Each path is a new rotation, seen through one point. The rows after it are directions, each followed by how far the rotation turns it, in degrees per step (0 if it stays put).
Each turn is a multiple of 5 degrees from 10 to 175, or 0.
Each row of a path follows its step; steps can be skipped.
path 1
step 0: [  7 -35 -19  27 -27  32  -2 -12  19   2  15 -15   1  44  -9  -3  27  20
   1  13  18  12   5  39 -48 -13  15 -13 -28  27  19  -9  32  -1 -32 -17
 -17  17  -3   8 -15 -28   5   6  30  47  -6   7  21 -17 -30   8 -10   3
   3  -8  28]
step 1: [-29 -31 -13   6   8  21 -20  -7 -13  14   9  22  48 -10  25  -2   0  37
   6   0 -23  -9  30 -16 -18  -4 -24  16   4  38   2 -33  16  10 -42  38
  17 -14  -1 -15 -32  10   3  27  -8  33  -5  25 -46  19 -10  -4  11  -8
 -14 -17   8]
step 2: [-27 -16  -7  -3 -23 -25  33 -15  -7  15   0   8  -1  15 -19 -10  33  -3
  32 -22  26 -28  -6 -20  32  10  11  -2  -5  21  15 -33 -34  11 -40  18
  -7  11 -17  34  10  36  34 -18 -15 -13 -34   0 -25  33 -19 -20  12 -14
   6   2  18]
step 3: [-11 -36   9   5 -23  29  35  31  24  35  10  10 -35   6  14 -16  25 -11
  41  -9 -25 -28  22 -22  15  17   6  -8 -13  -3  16  16   5  11 -11 -20
   6 -33 -13  24  19  -2 -20 -30  37  18  14  28  23  -3   3  18  48  -6
   2   6 -14]
step 4: [-12  -6  15   0  16  19   7 -12  28  -2  34 -21  13  22  24   0 -19   6
   5  13  -5  -3 -54   7   4  10 -15 -27  22  20  18 -15  17 -27   5   2
 -37  -5   6  37  24 -20 -12  -3  18  53   5   5 -30 -11   6   1  40  -9
  -7 -55   4]
step 5: [  0 -25  38 -23   5   5  -1 -26  37   3 -30 -15  33  13  29  33   7  23
  17 -15  14  -1  33 -10  28  -1  18  28   6  47   1 -21  30 -13  15 -10
  12  32 -12 -15   9 -25  42  -6  13  -2  12  -8 -34   7 -27  15  -2 -22
  -3 -24   9]
step 6: [ -5 -16  28  26 -41  -3  19  24  20 -33   1   2  24  -7  39 -18   3   8
  13  -5  -2  33  -9 -40  27 -17 -38  -5 -35  28  11  -2 -19 -20  -8  22
  36  21  -5  -6   0  31  -3 -43  11 -12  -6  18  16   2 -32 -20 -16 -17
  -3  -4   5]
step 7: [ 21 -15  17  25 -20 -23  55  -5 -14 -22  -3  17  -3  13  -5   7  16   4
  15   8 -19 -21  -6 -15  18  13  -2   5  39 -38  12   1  13 -11   8 -12
  -3 -13  45  -1 -16  33 -21 -25  24  21 -17  27 -31   2   1  -4  -6 -57
   4  -7 -37]
step 8: [ 11 -13  15  14 -13  27  16 -15  10 -44  12   4  25  40   1  12  24 -38
  25  -4  41  -2   1  16 -20 -12  -6  18  35  -5   3   5  24   6  -5  -9
 -24   0   6  -2  28 -33  -8 -20  23 -35 -10  46  -7  -9  22  13  24  22
  40 -32   5]
step 9: [-18  10  21  -8  17  41 -34 -26  17 -26   9  23  13 -25  42  -3   2  13
  -9 -35  25  -4   5 -58   3 -26   5  -9  -2 -15 -15  18  23 -29  11   8
   5 -14  -9   2  17 -18  -4  10 -19  10 -26  47 -12  -3 -16  46 -12 -16
  -1 -12   3]
step 10: [  7  25   9  33  -1 -37  26 -37 -23  -5 -38 -10  15  -7   6  10   6  29
 -11 -25  40 -16   8 -42   9 -12   8  -9   9  27 -23   7 -14 -26  19  15
 -13  24 -22  20  12   2 -44 -24   3  27 -29  -9  -1 -21 -33 -28   1   1
  17  19   6]
Directions:
[  1  10  -3   1  -3   4   2   6  -6  -4  -1  -5 -12  -1   2  -8   3   3
   0 -12   2   2  10  -1   1  -3  -1  -3  -1   6   1   0  -9   2   6  -1
 -11  -8   0  -3   8   2   6   1   2   3   4   4   9  -1  -9  -9  -3 -15
  -3   1  -4] -> 100
[  0 -10  -1   2  -2   5  -9  -1  -5   5   6   0   0   0  10  -1  -2  -8
   5   2   4   5   1  -2   7  -7   9  -7  -5  -5   6   5  -4   3   0 -12
   5   0  -3   0  -3  -1  10  -8  -2  -7  -3   0  14   2  -7  11  -5   0
   5   0   9] -> 120
[-2  2 -5  8 13  4  3 -1 -4  6 -1  5 -1  7  9 -3 -4  6  9  7  6  5  3  9
  1  3 -1  3 -2  2 -3  1 -1 -1 -1 -2  1  4 14 -9 12 -1  2  5 -3  5 -1  0
 -1  5 11 -2 -1 -2 12 -6 -1] -> 100
[ -7  -7   9   2   5   2  -2  10  -3  -3   6  -2  10  -8   3  -6  -5   9
  -5   3  -5   9  -8  -5   3  -4   0  -1   6 -14  -4   2  -3  -3  -8   9
  -7  -7   2   1   3  10   3   7  -3   5   6   0   1  -4   1   3   4  -4
   1   3   4] -> 135
path 2
step 0: [-32  -8 -13 -39 -13  16  12  -9  23   7 -18  37  55 -39 -10 -15  -5 -25
  -7   7  31 -18  12  10  -4  -5  48  -2  11   7   5  32  37   0   0   8
  -2 -25  14 -12 -32 -10  -5 -34 -19  16  21 -12 -15  34 -28 -18  -8   0
  10   7 -19]
step 1: [  3 -30   2  14   1  14   3  -5  34  24 -31  11  38 -57  50   8   2  14
   1  18  18 -12   6   5 -28  25  19  -5  14 -30   8  21  -7  22  -6  50
 -20   7  32  13 -20  -8  -2   0   7  21   3  15   0  32  -1 -28  22 -15
  16  13  -9]
step 2: [ 41   0  34  -5  27  21  -1  10   7  13 -10   5  34  -1  39 -19  14  13
  11  32 -11  -4   0 -19  16  40 -13  26  -3  10  -6   7  -7  31  -7  32
 -31 -32  35  21 -25 -11  15 -51  -9  26  -2   5  -9  -9   5 -21 -26 -30
 -13  -1  -3]
step 3: [ -2  -3 -12 -26   6  16  13  -1  31   2   7 -19 -11  35   4 -34 -11 -14
 -30  27 -26  -7 -38 -13  20  12  12  30  16  -3  -3  41 -10   7  -5  37
  13 -34  26  25 -20  -9 -13 -38  18  20 -41  32  26   6  24 -22 -14  -7
   0 -16 -21]
step 4: [-25   6  -3  -2  10  -8  22  15 -17  -8 -13  -5  -8  -6 -12 -24  -7 -12
  -4 -16 -17  -7 -45   7  17   1   1  15  18 -21  -8  39 -23  15  21   2
  13  -4  42  19  -3  -3   6 -34   5   5  26  49  32 -37 -17 -59  23   6
  -3  29 -37]
step 5: [ 28  -4 -37  22   9   5  17   4  -4   0  15  31  12 -10  -1 -20 -13   8
  31 -22 -31 -10 -20  -2  10  -2  -6   5 -12 -32   7 -13  -2  20 -21 -23
  35 -15  40  25  -8   5 -12 -33  50  23   1  21  -8 -25 -30 -42  33  29
  13   3  20]
step 6: [-13   1 -35   9  40  34  -5  -4   8 -24  24  19  35   1 -18 -29  22  -5
  -1 -25  -5  -5 -22  59   5  -9  31  20 -19  17   5  -9   3  -2   1   0
   1 -34  13   5 -13  18 -25 -14 -13  27 -26   6 -31 -23 -23 -30  29  -4
 -10  -9  38]
step 7: [-30  -5  -5   3  -1   0  14  -3  47   5   1  26  22 -46 -11  12  -1 -39
 -42 -34  17  -1 -14  -5  25 -18  24   5  15  11  29 -10   7   4   2  19
 -24 -27  28  20   3  -9 -55   1  -9   8  -6   0 -10  -5  -3 -24  13   7
 -25  18  44]
step 8: [-15 -31  -3  -1   5   7  -7  -7   9  47 -13  55  49 -25   5  -1 -28  15
  -8  -1  28   3  30   8  36  -2  34 -11   6   3  25 -30 -19   3  -7  10
 -13 -14  15 -14   4   1 -16 -32   2  22  16  16  15   6  10 -21   0  -7
 -40  35 -15]
step 9: [  4 -22 -23  14  -3  55  -8 -18 -11  22 -18  21  45 -26  38  -3   8 -22
  13  56  36  -7  -7 -23  -5  -6  15   5  -2  -4  11  -3 -49 -15 -12  17
 -17 -14  27   0 -15   3   5 -25   8   9 -36  -2  23 -13  31  -3  -2   8
  -5  -4   7]
step 10: [ -1  12  -6 -26  -5  43  -7   5   8   7 -12 -22  43 -20  27   0 -24 -38
 -26  38 -10 -36 -28  11  20   1 -18  19   6  37 -26  16   0  -5 -27  -4
 -14  -8  55 -15 -12   8  22 -17   7  -6   1   6  11 -15   8 -28 -31 -29
   1  12  -8]
Directions:
[  2   2   1   2   2   8  -3   2   7  -3   2   7   5  -8   5   4   5  -1
   4  -2 -12   2  -1  -1  -7   1  -3   5   2   6  -1   4   8 -13   3  -2
   6   8   0  -5   1   1   1   9  -1  10   7   1  -9   5  -8  -9   2  -6
  11  -2   7] -> 70
[  1  -5  -3   4  -9 -10  14  -1  -8   1  -9  13   0   3  -4  -6   3   5
  -4   3  -3  -2   0   0  -4   0   2  -7   3  -3   2   5  -8   3  10  -1
   1  11   4 -11  -3   2  -1   0   3   9   4  -9   2   3   3  -4   1   2
   3   8   2] -> 95
[  7  -6   1   2  -5   2  -1   1   3   0   3   4  -3  10   6  -2  -2 -17
   1   8  -2  -5  -7   2   3  12  -3   5   3   6  -3  -3  -3  -8  11  -2
   3   6  -3   3   6   4   8  -5   8  -5   8   7   7  -3   9  -1   0   4
  -3  -1  -5] -> 55
[-9 -2  2 -9  1 -2  8 10  5  1 -6 -8  1  4 -5  4 -7 -6 -7 -4 -1 -8  5 -6
 -7 -5  9  7 10 10 -3  1  7  3  8  0  3 -2 -5  0 -7  4  3  9  5  6 -5  0
  2 -7 -3 -2 -3  1 -9 -1  1] -> 100
[ -5  -1  -1  11 -14   7  -8  -4   4  -3  -3   4   7   4   1  12   2 -14
  -1   8   4  -7  13   2   0  -3   6  -4  -8  -4   3   0   4   4  -5  -4
  -4  -3  -2  -6   1  -5  -1   4  -4   8   1   2  -2  -2   1   3  -3  -3
  -3   8  -3] -> 40
path 3
step 0: [-22   5  -8   5  12   0 -17  26  22 -18  -2  -1  -2  -8   9 -11   0   3
   0  20  -4 -35   3   4 -10 -20  21  37   6   8 -25 -29 -15 -30  12  -5
 -32  16  10  19  16  14 -29  29   3  13 -39  26  -6 -29  12 -27  29   2
 -42  24  29]
step 1: [ 20 -24   8  -7  -8 -10 -12  36  -5  13  -6 -11  29  29  12  39 -16   6
   7  -1   0 -28 -31  -4 -13 -28   9  -1  -7  47   2 -25  -3  41 -27 -18
  -7  24  12   0  25 -36  24 -21   3 -11   2   4  25  26 -16   1   0  -3
  -7  32   4]
step 2: [ 10 -12  -6  28  17 -19  -3  12  36 -30  -4  25  17  15  -2 -34 -25  15
 -32  30  31  -3   9   9  13 -57   2   9  -5 -18  36   7 -25   6   4  -5
 -14   0  15 -12   2  26 -12  -5  -7 -11 -27 -14 -15  17 -23  20  -6 -14
  20  -5 -16]
step 3: [ 13  60  -5   3   4 -32 -20  11  14  -5 -19  -5  30 -20  19   8  13  -1
 -30 -35  13 -18   3 -16   2 -17  33  -8  21   2   1 -37  18 -23  22 -11
 -22  -4   4  -4  12  -2 -19  14  10  -7  17  -2  10   0  -3 -25  39 -28
 -36  13   7]
step 4: [ 16   4  20  30 -14  -9  14  -1  11   8  -1  16  11  44   2  13 -24 -11
  35  -2  -1  -5 -28  -4 -17  11  21   2 -31  17   7   9   3  61   2 -40
 -25   5  -3   1  25  20  -1 -10   2 -14   8  35 -17  22   7  21  18 -12
 -35  -3 -23]
step 5: [-19 -15  12   2   8   1 -16  29   7  -3 -12  28  22  -7   0  -1   9  -4
 -33  12  22 -21  24  -2 -20  -2  23  37  28  -2  -3 -11 -16  11 -22 -12
 -43  -6  -6   5 -13  53  -8  17  14 -35 -48   7 -21 -11 -23  -6 -21  10
  10 -16  10]
step 6: [  9   3  10 -11   7 -43  -3  18   2 -14   7 -32  17  30  15  -4 -20  -3
 -13 -16 -11 -19  -2  21 -34 -29  13   4  15  24  12 -55   4   6 -24 -10
  30   1  -4   0   2   1 -12  26   1  19  -7  10  34  -2  29 -11  26  -7
 -32   1  33]
step 7: [  5 -20 -15   4  14  -2 -13  26  34   4   4  -3  22  18   0 -12  -5 -30
  11 -13  27 -22 -22  -4   7 -38  25   7 -11  17   7  33  -3  44   5 -22
 -12  13  47   6  26  -1  16  15 -24  28   0  23 -21  15 -18  16  12  13
  24  13 -26]
step 8: [ 18   9   0  21  34  -8 -18  21  -1 -12 -27 -11   5  16   7  24  29  37
 -39  11  18  -3   7  -5   4   1  29  32  -1  10  22 -25   0 -16  28 -14
 -12  -5  15  -5 -40  24  -7   5  10 -25 -20 -14 -14  15 -27  16   5 -40
   8  28   7]
step 9: [  3  14  34  14  -5 -46  -6  -6  38 -11   8 -18  -9  19   7 -14 -11 -10
   4 -16   4 -10  17 -28  20 -12  11  28   2   9  20 -32 -16  21  -9 -28
  -5  10  -9  -3  42   5 -12   2  -6 -21  60   5  -4   6  28 -11   5 -14
 -35  -4  20]
step 10: [ 34  14  18  17   5 -13   2  20   5  25  -1  34  28  19   0  23   5 -28
  -3 -28  27 -22  16 -12 -22  -3  24 -27  35   2  18  24 -15  42  -9 -20
 -12 -16  -7  22  -8   8   8   4  18   7 -23  22 -45   4  -4   1 -11  -2
  23  -6 -20]
Directions:
[  2   2  -7  -1   0  -8  -3  -5 -10   3  -7   1  -5  14  -3   5  -6  -5
   4   7  -4   7   8   2  -2  -7   3  -4  -4   7  -8  -3   1  -4  -5  -1
   2  -4  -2 -13  -8   3  -1  -6  -3   4   0   0   0   5   9  13  -1  -8
  -3  -1   3] -> 155
[  9  -3  -4  -5   5   0  -2  -2   1   6   0   8   3   3  -3   0   3  -8
  10  10  14   9  -5   4   4   4  -3   7   8  -1   4  -5  -5   3   3   4
  -2  -3   5   3   6   6  -9 -12  -2   7  -3   1  -4   0   1  -2   2   5
   8  -7  -8] -> 135
[ -3   4  -1  -5   5   3  12   3  -7  -3  -7  -2  -2  -4   6  -2   7  -4
  -4   7  -1   8  -8 -10  -1  -4  -1   7   3  -2   5  -2  -1  -2  -4  -3
   2 -10  -7  -4   7   7   6  -1   2   7   1   0   2   3   4 -11   7  -1
  -4  12  10] -> 130
[  9  -2  -4  -7  -4  -3  -2  -3   4  -8   1  -1  -4   2  -5  -1  -2   4
   7   6   1  -5   0   3  -5   5   2  10  15  -6  -7   4   2   3   8  -5
   3  -2  -4  -2  -5  -4   6   6  -8   5   5   5   0   8 -13   3  -3   2
  -2   2  13] -> 45
[  8   6  -1  -1  -3  -3  10   2   0   4  -4  10  -1  -4  -7 -16   5  -2
   0   7   8  -7   0  -6  -4   0   1   3  -9   4  -3  -4  -5   3  -1   8
   2  -1  -3  -1 -13  -5   6   8  -2 -10  -3   1  -2   1   5   5   2   7
   5   7  -8] -> 130
